Families of rows that turns and mirrors carry onto each other, the same ones carrying the whole set onto itself: the rest of each named row's family, in list order:
5 families of 4 rows:
Mive: [ 1.30  2.37  0.28  1.08 -1.38 -1.56 -3.44  2.60 -2.39  1.66  1.00 -3.10
  0.07  1.13 -2.34 -0.79  0.71]
Bik: [-1.10 -0.76  1.38  1.45 -0.89 -1.77 -1.74  1.86 -0.83  1.03  3.39  0.58
  0.35 -0.46 -3.48 -1.15  0.74]
Bevu: [ 0.41 -0.59  0.37  1.33 -1.19 -3.47 -3.45  1.40 -1.21 -0.30  0.30  0.81
  2.10 -1.85 -0.99 -0.25  2.86]
dav: [-0.13  0.67 -1.02  0.57 -0.15 -1.53 -3.35  2.11 -2.99  0.47 -0.38 -0.63
  2.01  0.44 -2.17  0.16  1.56]
molo: [-0.15 -1.23  1.48  0.85 -1.61 -3.37 -2.61  1.14  0.18 -0.24  0.11  0.89
  1.22 -1.68 -0.41 -0.84  1.45]
bul: [ 2.35  1.09 -1.57  2.22 -1.26 -3.31 -3.43  0.77 -1.72 -1.17 -0.75 -1.08
  0.03 -1.75 -0.66 -0.51  2.10]
fozom: [-0.65 -0.71 -1.76  1.99  0.11 -1.59 -1.56  0.54 -1.82 -1.19  1.03  1.09
  0.40 -1.13 -2.94 -0.41  0.86]
fazi: [ 1.24 -0.17 -0.85  1.90 -1.25 -3.05 -2.44  0.18 -0.55 -1.70 -1.42 -0.29
 -0.28 -1.73 -0.14 -0.76  1.02]
Sal: [ 1.08  1.50  0.61  1.50 -1.90 -1.51 -0.81  0.92 -0.44  0.59  1.58 -1.51
 -2.66 -1.54 -3.78  0.23 -1.08]
Lisid: [-0.23  0.35  1.79  0.83 -1.80 -1.45 -0.93  1.30 -0.15  1.27  2.23 -0.08
 -1.19 -1.77 -3.97  0.30 -0.61]
bobub: [ 3.21  1.99  0.60  2.25 -2.41 -3.56 -3.50  1.52 -0.86  0.47  1.00 -2.96
 -1.09 -1.20 -0.96 -1.30  1.74]
lam: [ 1.41  2.01 -1.66  1.44 -0.62 -1.44 -3.28  1.85 -3.12  0.29 -0.58 -2.23
  0.31  0.64 -1.95 -0.20  1.01]
safab: [ 1.41  0.54  2.59  1.24 -2.25 -3.65 -3.65  2.26 -0.45  1.47  2.10 -1.05
  1.00 -1.20 -1.27 -1.17  2.34]
Kuvak: [ 1.11 -0.04  3.08  1.21 -2.66 -3.45 -2.71  1.84  0.78  1.00  1.51 -1.43
 -0.45 -0.85 -0.68 -1.77  0.82]
Namod: [ 1.08  1.11  0.93  2.43 -1.66 -1.74 -1.66  1.74 -0.80  0.90  3.44 -2.25
 -2.05  0.20 -3.17 -1.89 -0.10]
Zon: [-0.11  1.10  1.04  0.42 -1.05 -1.61 -3.53  2.83 -2.26  1.96  1.25 -1.20
  1.81  0.93 -2.42 -0.40  1.32]
bozuz: [ 2.53  1.06  0.46  2.12 -2.37 -3.41 -2.49  0.83 -0.05 -0.35 -0.15 -2.59
 -2.07 -1.09 -0.27 -1.67  0.33]
Botal: [-0.66 -0.21 -0.12  0.89 -1.05 -1.37 -0.85  0.58 -0.73  0.03  0.88  1.04
 -0.67 -2.25 -3.61  1.04 -0.32]
masi: [ 1.54  1.13 -2.18  2.90 -0.70 -1.55 -1.42  0.46 -1.94 -1.14  1.05 -1.57
 -2.17 -0.62 -2.80 -1.12  0.00]
dozok: [ 0.70  0.89 -1.04  1.50 -1.12 -1.26 -0.78  0.17 -0.95 -0.62  0.27 -0.36
 -2.08 -2.13 -3.53  0.90 -0.88]

The rest of the family of molo: fazi, Kuvak, bozuz
The rest of the family of dozok: Sal, Lisid, Botal
The rest of the family of bobub: Bevu, bul, safab
The rest of the family of fozom: Bik, Namod, masi

